Each path is a new rotation, seen through one point. The rows after it are directions, each followed by how far the rotation turns it, in deg/step (0 if it stays put).
Each turn is a multiple of 5 degrees from 10 to 175, or 0.
Each row of a path follows its step; steps can be skipped.
path 1
step 0: [-20  20  26 -15   0  31  -2  -5 -13  -4 -19   6  -3   2  -7   8  -7  -1
 -18 -21  11   2  42  11  10  40  10]
step 1: [ 23  13  -4 -29 -10 -20   2 -14  17  -9 -14 -14  -9  45  15   8 -26  -3
  -2 -29   7  11 -14   0  -4  25   5]
step 2: [  5 -16 -32  -8  -7  -6  29  26  -2   7   8 -14 -10 -11  15  17   4  -2
 -45 -33  -9  17  -6  16   6  -9  -4]
step 3: [  8  -9 -11   0   1   7  23   4 -21  14  -3 -16  -7   8 -24 -23 -24 -25
 -13  -8 -26 -28  26 -27   3 -17  24]
step 4: [ -3 -14  33 -22 -23 -15   2  -5  21 -19 -11 -35  15 -29  13  -5 -10   4
 -13  21 -18 -22   6 -12   4   9  17]
step 5: [-24   7 -11 -16 -10  10  -2  -9  -2 -15 -14 -11 -24 -10 -17  18  -4   4
  11   2 -18  -6   9  35  47  29  -5]
step 6: [ 28  22   1 -24 -12 -22  11 -12  13 -15  -8   4 -24   9 -41 -19 -13  10
 -11 -14  23  26  10  -5  13  -5 -13]
step 7: [ -4   3  -9  -7 -27   0  20   6  15  19  19  -9   7  14  10 -11  20  20
 -23 -10 -30  43  29   3  -8   5  10]
step 8: [ -7  -8 -19  -5  14  33   5  -9   7  10 -29 -16 -18  23   7   5 -12  15
 -16  10 -25   1  -6 -32  13 -25  27]
step 9: [-24  26  10 -15   1 -36  10   2  -6   4  -8 -25  -5 -19  -3   4   3 -11
 -29  28   8  -7 -21  -3   8 -15  36]
Directions:
[  9  -4  -6   5  -9   1   9  10  -5 -13   5  -1   1   0 -10  -3   3  -9
   7  -6  -1  16  -3   3  -4  -8   1]	85
[  2  -4 -11  13  -2  10   3   0   2   4  -9   7   2 -15   6   3   5   8
  -3  -5 -11   2  -3   7   5  11   1]	135
[ -6  -3  11  -5  -4  -3   5  11  -3  -2   2   2   1 -10   2  10  14   3
 -17   6   9   4   5   5  -5  -1  -2]	155
[  1  10   3   6   7  13   5   2  -9 -11  -3   1  -1  11  -6   2   7  -2
 -10   1  -6  -7  -1  -7   8   0 -14]	135
[  7 -12  -7  12  -1  -5  -2  -6   2   7   4  -1   2  15   6   5   6  -4
 -12  -1   9   6   4  -6  11   0   5]	65
path 2
step 0: [ 18   3  -3  19 -26 -13 -32  20   6 -26  13   3 -17 -20  17  23  -6  23
  15  10   0  37 -15  29  15   1   2]
step 1: [  7  12 -23  19 -18   8 -35 -16 -25   0  14  -6 -14  -5  35  -3 -22   6
 -20 -16   5  30   8 -10 -29  10 -23]
step 2: [-13  27 -17  27  -8  11 -25 -23 -30  -9 -10  -8  34 -16   1 -41   9   8
  16  -7  -5  14  -2 -13   4 -21  15]
step 3: [ 10  38  -2  29 -18   0  -9 -23 -18  -1 -17  24   1  14   2  12 -15 -32
   8 -15  -2 -16 -13   0  36   6  27]
step 4: [ 12  23 -14  -7 -27 -32 -19   6  13 -11 -21 -13 -10  36 -29  -7 -20  -5
 -29  -9 -10  -3   7 -26   2  10  25]
step 5: [ -5  -1  -6   8 -12 -10 -14 -18  22 -47 -12  16  -7   5 -14  -6  31  24
 -14  22   8  -2  -5   8 -14  34  30]
step 6: [ 18  27 -11 -23   0  14   2 -38  -1 -11 -11   2  12   1  14  24   8  22
 -23  -5  25 -30 -21   3 -33  11 -11]
step 7: [  1  15 -25 -14  21 -28   6  -2 -20 -15 -39 -35  20  -9  -1 -12   8   8
 -10  17  15 -20 -14  15  18 -11 -23]
step 8: [ -9  -7  -3  15 -13  -6  -7  10 -26 -12 -13   5 -11  31   6   7  25 -38
  -3  27   1 -39   2  34   7   1 -31]
step 9: [ -3   6   4 -19 -23   3  -6  17   2   6   5   5  13  53 -15   1   2   8
 -21  11   8   5  17  33 -15 -45  -7]
Directions:
[  4   6  -4   7  -1   9 -12  -1   2   3   1  -6 -14  -6   7  -4  -6   8
  11 -11 -12   2   5  -1   4   1   9]	25
[ -2  -4  -2  -2   3   2  -1  11  -5  -7 -11  -2  14   0  -6  -2  -2  19
   3   9  -5   6   5  -7   9  -5   5]	145
[ 4 -1  7  6  6 14 -1  1 -6 -8 -4 11 -1  8  9 11 -5 -3  2  3  1 -2  7 -4
  5 17 -8]	145
[ 10   2  -1   0  -4   0  -6  14  -1   0  -5   4  -3  -9 -16  -1  -6 -15
   3   2   1 -13   5   2   9  -4  -2]	80
[ -8 -16  -2   7  -3 -11 -10  10  -9   0  -2  -4 -10   1   1   0   4   0
 -15  -4  -6  -2   0  -4  -1   8  -2]	100
[11 -2  0 -9 -4  1 -3  6 14 -2  0  3  0  2 -6 10 11 -2 -6 -6 -3 16  7  7
 -1  8  8]	70
path 3
step 0: [-11  32  29  14  19   3 -23  -2 -20  -3 -23  20  17   2   7  -5 -30  14
  20  -2  -7   4 -32 -44 -14 -17   9]
step 1: [ 11  32  14   3 -26 -21 -22  24 -27 -14  18  20 -13  -8  11 -22 -17   2
  22 -26  14  12  31  11  27   3   3]
step 2: [-16   8  -7 -19 -10  21  -8   8  17  53  48  -5  11   3  15   0   1   7
   8 -24  17   2  -2  12  -4  16  33]
step 3: [ -2  -7   6  -2 -15   8 -12   6 -25   7   3 -20 -18  -6  18   9  -1  30
  21  18  -1   5 -42 -50 -29   8  13]
step 4: [ 20  35 -11  12 -20 -11 -41   6  16 -27 -19   3  -7  10 -17 -16 -38  14
  18 -15  -9   7  -4 -21  19  -5  19]
step 5: [-27  47  15   9   9   6  -5  14 -14   4  45   5  16  12 -11  -6  -9  26
  16  -9   9  11  19  34  -5  -8  22]
step 6: [-10 -12  18 -11 -10  13 -14  38  -6  21  22  29  13 -14  51  10 -12  19
  17   4  11 -15 -25 -12 -12  16  -2]
step 7: [  8  18   9   1 -29 -15 -26   7   0  18   0 -17 -49   5  13  -1 -27 -17
  -6   8   1  11  -7 -40  12  12  33]
step 8: [-17  49  -2   5  -3  20 -32 -29  -9   7 -12  -2  17   2 -28  -4   6  17
  31 -24   4  17   4  -7  -8  17  30]
step 9: [  8  11   5  10 -17  10 -13  22 -28  -5  25  11  15 -14  28 -16   0  53
   9 -19   9  -4  -5   4 -12 -39  -3]
Directions:
[  8  10  -3   8 -10  -1   5  -3  -2   3   7   8  16  -2  -4   6  -2   1
  -2   2  -6  14   7  -6   1  -3 -12]	90
[ -4  -4 -11  -9   2  -1  -1  -5  -7   0  -1   5   3  16   0   7   6  -1
   2   9   7  -9  10  -9  11  -9  -3]	0
[ -7  11  -1   7  -4   4   8  -8   2 -21  -4  -1   1  -1   6   1   1 -10
   9  -7   8   4   1   1   7  -2   7]	100
[  2  -8   3  -2  -9   9   7  12  -8  -9  -9   1  -1  -8   5  -7  -7   5
   0  -4  -3 -11   8 -14   0   0  -7]	125
[ 12  -4  -4   3  -3  -1 -12   3  -7  -7  -7   8  -7  -4  10   8   5   5
   3   1   8   5 -11   9   4   0 -12]	130
[ 1 -6 -5 11  4 14  7 -6 -1  2  8  2  4 -1  6  9  3 17 -8 -6  5 -6  5  6
 -1  6  8]	110
[ -2  -5   7  -1   2  -2  13   8  -1  11   9   8  -9   4   7   9  -2 -11
   9  -9   0   1   2   1   8  10  -5]	80
